rotation steps, each row followed by its count of steps
The counts run from 0 to 372.
[108  99 114 131  95 116 133  93 106 126 146 103 176 145 160 131  97 174
 152  68 129 132 134 147  79 143 147 112 155 147 120 155  94 178 167 156
 146 121 116 156 119 150 141 179 164 157  96 132 112 129 127 127]	362
[ 71  82 175 147 140 124  95  90  73 129 124 113 123 107 169 129 111 113
 122 123 153 147 115 114 123 180 151 121 133 132 133 109 129 131 152 146
 142 183 143 121  78 100 132 181 112 168 148 124 128 130 119 154]	4
[135 136 102 123 135  99 115 129 133 145 136 101 158 202 101  87  81 143
 131 134 154 156 128 170 161 149 167 101 120 152 115 119 126  75 160 127
 148 123 125 134 122 118 142 124 176 102 128 100 106 169 134 179]	280
[163  98 129 162  80 120 123 109 139 156 149 144 136 127 125 110 104 125
 126 150 196  99 130 166 117 100 128 130 136 109 105 101 114  92 155 177
 140 169 162  74  77 134 148 119 130 114  98 113 134 175 125 141]	240
[103 102 117 156 148 125 102  80  61  82  98 158 115 100 163 146 143  94
 107 129 149  85 144 113 111 147 158 112 131 125 134 107 106 119 129 122
 115 184 146 161  93 142 150 131 112 162 109 157 162  96 149 159]	192
[ 84 106 146 136  71 120 110  77  90 134 127 131 111 141 125 125 112 122
 157 118 161 146 132 121 119 168 128 114 121 141 127 112 102 119 195 169
 144 168 176 127  93 109 168 111 129 186 125 135 152 134 139 117]	234
[ 89  99 108 130 110 109 133  39 109 126 105 139 166 154 108 133 128 157
 162 102 129 114 107 149  92 162 139  92 147 134 125 153  97 130 126 199
 111 139 131 145 131 131 143 146 167 159 142 170 125 121 156 130]	203
[139 120 122 107 147 137 119 156 146 137 113 104 134 145 163 126  96  99
 144 162 173 154 137 148 138  96 173  64 103 120 135 154  99 130 151 112
 123 161 136  98  87 156 124 181 168 143 129 110 108 174  98 159]	313
[139 139 146 143 108 135 137 142 154 141 100 143 139 143 128 100 133 142
 133 127 164 133 156 142 110  99 170  97 123 105 109 154 113 108 184 180
 116 167 170 102  68 158 126 136 141 125 127 122 125 189  69 129]	81
[ 80 168 123 116 116  76 118  88 136 110 111 153 118 120 103 109 113 147
 122  89 130 127 150  90 143 180 189 149 123 141 134  99  99 137 194 121
 119 152 115 189 123 133 140 124 149 120 101 128 143 112 130 127]	226
[142 113 125 128  73 157 104 118 130 182 164 115 139 119 132 154 117  98
 125 135 167 133 134 149 100 164 127 108 127 191 152 134 131 136 145 157
  93 148 164  79 113 166 175 130 154 146 125 136 111 132 168 170]	54
[121  89 140 185 173 108 128 117  87 110 133 132 166 132 141 116 100 154
 111  94 134 115 105 135 116 144 147 106 126  97 125 124 127 109 106 147
 150 174 122 113  94 139  87 194 143  81 161 118 129 128 114 190]	164
[159 136 156 117 173 134 114 124 135 117 114  98 171 202 118 115 106 172
 156 134 138 134 125 158 141 134 190  83 119  97 112 111 118 110 175 118
 161 117 138 135 109 122 114 135 159  82 119 128 112 156 105 171]	123
[122 129  98 176 144 118 156 121  91 126 126 125 141  87 170 129 167 133
  71  83 102  98 167 153 110 135 117 152 163 138 120 141 143 135 158 181
 150 153 158 170 113 174 127 130 142 135  92 122 147 124 143 141]	372
[125  97 158 133 148 158 153 165 104 159 145 125 145 108 200 138 118  73
 141 151 121 103 139 168 136 117 110 135 172 124 154 116 108 138 138 125
 174 156 117  79 142 167 129 165 141 104 117 114 112  87 152 108]	137
[116 138 143 108 111 150 134 133 107 156 156 124 155 189 123 117 132  94
 184 102 116 130 139 143 125 166 137 134 150 187 150 117 124 130 171 115
 141 125 137 159 152 159 158  99 164 100 111 160 100  73 170 128]	97
[ 68 127 138 134 147 124 121 103  88 141 127 132 142 183 106  82 144 101
 132 160 161 122 114 176 158 165 156  96 149 188 139 118 110  75 146 119
 128 119 140 141 124  96 172  95 146 127 146 113 125 120 139 149]	276
[104 149 139 123 101 131 137 142 108 143 152 119 151 190 140 111 118 127
 169  68  92 159 153 135 124 166 144 143 144 184 135 129 129 139 185 115
 157 137 141 182 141 152 154 104 175 111 109 138  89 100 142 127]	99
[123 143 121 111 146  84 132 115 165 125 123 120 177 105 152 142  95 192
 115 101  98 116 120 163 113 159 185 135 139 127 160 118 119 163 118 134
 149 123 124 126 176 151 130 176 190 111  99 115  92 139 132 151]	175
[147 143 118 120  92 115 156 170 169 141 160 115 119 154 168 125  84 113
 163  98 106 153 152 125 138 119 120 138 115 142 147 115  97 134 193 124
 184 162 142 124 134 161 131 105 189  96  96 112 114 152 120 111]	103
[111 148 153  91 125 142 117 106 134 165 103 130 136 172 115 148 147 107
 161 117  77 148 157 129 150 173 143 154 169 156 127 121 149 122 187 175
 132 145 119 165 149 152 154 103 144 113 120 164 108 105 177 123]	255
[145 107 124 107 149 152 121 151 138 143 122 110 133 145 164 136  97  83
 149 175 176 142 134 149 135  95 154  56 109 126 145 153  91 128 145 112
 119 157 133  90  84 156 133 175 162 140 133 120 115 159 113 152]	314
[ 70 135 139 112 118 109 129  73 125 138 108 140 141 138  99  92 134 125
 154 130 163 119 109 144 103 207 173  92 129 170 167 137  97 106 131 162
  85 119 150 118 133 119 158 139 150 158 163 145 119 119 146 138]	45
[122 136 134 147 112 131 122 120 126 107 121 171 123 132 130 141 137  84
 132 123 112  70 161 113 122 162 144 149 166 173 164 108  98 122 155 138
 119 138 100 131 142 170 189  74 111 101 103 148 160 108 190 136]	65
[123 147 145  85 125 148 118 101 146 169 108 133 140 168 110 148 145  92
 158 139  87 129 155 136 149 167 141 148 174 150 130 112 146 119 177 177
 127 138 115 148 155 149 157 102 144 106 117 166 106 100 192 119]	254
[ 92  88 160 161 141  97 100 103  86 124 129 120 140 104 171 100  94 139
 108 114 166 135 116 128 109 160 169 134 134 115 119 104 137 120 135 142
 144 181 136 123  70 105 113 194 117 146 137 104 118 153  98 168]	6
[144  92 103 123 170 138 122 109 134 123 123 103 114 137 157 168 106  98
 142 159 140 139 108 120 151 128 110  54  89  96 150 141  74 111 158 134
 144 177 128 106  97 131 104 155 168 114 151 133 146 142 134 153]	157
[108 127 115  86 136 138 119  99 143 141 119 109 118  72 163 197 117 124
 121 148 101 132 131 148 129 164 141 104 134 149 179 132 101 179 151 147
 134 135 141 109 172 156 161 157 172 169 107 126 128 106 172 125]	180
[151 137 144 141 108 144 147 145 159 150 110 142 137 139 126 105 132 123
 138 147 180 120 153 143 119  94 162  90 124 102 116 146 106 107 175 169
 110 166 168  85  63 165 124 139 142 110 126 121 124 181  75 132]	82
[124 143 124  95  90  95 126  98 160 134 125 134  97 121 111 111  75 113
 170 135 173 126 133 107 141 164 156 117  94 102 143  84  67 118 200 141
 139 149 134 120 124 126 141 119 147 139 108 141 156 133 148 107]	230
[131 130 123 108 154 125 122 151 141 125 102 102 138 155 164 120  93 121
 135 148 162 165 144 151 138 104 181  63 105 121 129 159 105 130 154 113
 128 152 138 117  88 155 127 171 168 153 130 110 102 182  81 161]	312
[133 106 131 146  76 158 101 115 118 173 163 125 138 121 136 158 131 103
 112 123 153 129 140 143 104 168 131 119 144 201 148 146 139 145 145 154
  94 153 160  98 102 170 185 127 146 143 123 130 114 128 163 170]	55
[108 127  86 124 178 103 127 102 126  94  93 101 123 157 164 146 121 145
 110 126 104 161 130 128 153 129 153  74  97 123 127 156  94 120 166 116
 151 164 131 177 114 118 117 140 191 138 129 113 129 159  97 158]	153
[115 148 138 148 133 131 141 139 105 158 136 145 178 168 101  70 142 135
 118  99 161 106 154 157 137 131 182 125 172 153 100 138 139 112 161 124
 101 129 114 152  90 172 131 147 140  71 128 120 112 107 111 159]	90
[ 76 131 139 129 146 123 131 103  99 145 124 142 136 168 113  82 152  83
 136 179 176 106 111 181 162 155 146 102 144 181 150 114 100  69 149 115
 127 124 145 122 119  99 167  96 143 121 148 115 128 116 143 139]	275
[ 82 141 148 104 161 133 116 131 111 109  73 114 133 165 156 120 130 134
 143 137 122 170 141 151 128 137 196  72 124 152 143 157 124 134 157 123
 136 141 158 155 116 125 157 143 158 184 136 122 101 160  94 151]	309
[ 86 130 145 129 146 125 139 109 112 148 127 144 128 157 115  78 145  74
 139 192 189  95 111 176 163 142 151 108 142 164 153 103  86  71 145 112
 130 132 140 104 116 106 161  97 142 110 138 114 128 117 141 127]	274
[114 135 177 106 111 142 130 145 160 168 116 144  88 123 179 132 133  53
 171 148 126 145 145 107 144 134 127 151 128 125 149 101 116 113 182 141
 137 206 159 103 109 144 133 114 136 126 129 140 111 124 122  97]	263
[142  96 135 175 170 110 131 127 106 114 140 131 167 122 145 114  95 151
 122  99 141 104 106 142 112 142 146 111 123  87 131 109 120 108 100 140
 154 173 126  98 101 144  87 191 142  70 157 120 126 131 121 186]	165
[157 124  96 130 147 125 115 131 120 115 112 138  96  56 171 159  94  89
  96 151 159 107 159 114 140 126 147 111 101  88 134 103 101 124 154 124
 131 184 143 110 103 172 128 159 129 148  96 129 169 124 148 155]	188
[125  92 159 135 132 131 131 165 119 158 140 108 168 153 186 130  90 138
 138  99 109 147 141 147 132 114 142 128 165 115 114 142 123 153 161 130
 166 163  96 105 110 160 110 203 158  91 127  99  92 136  93 122]	133
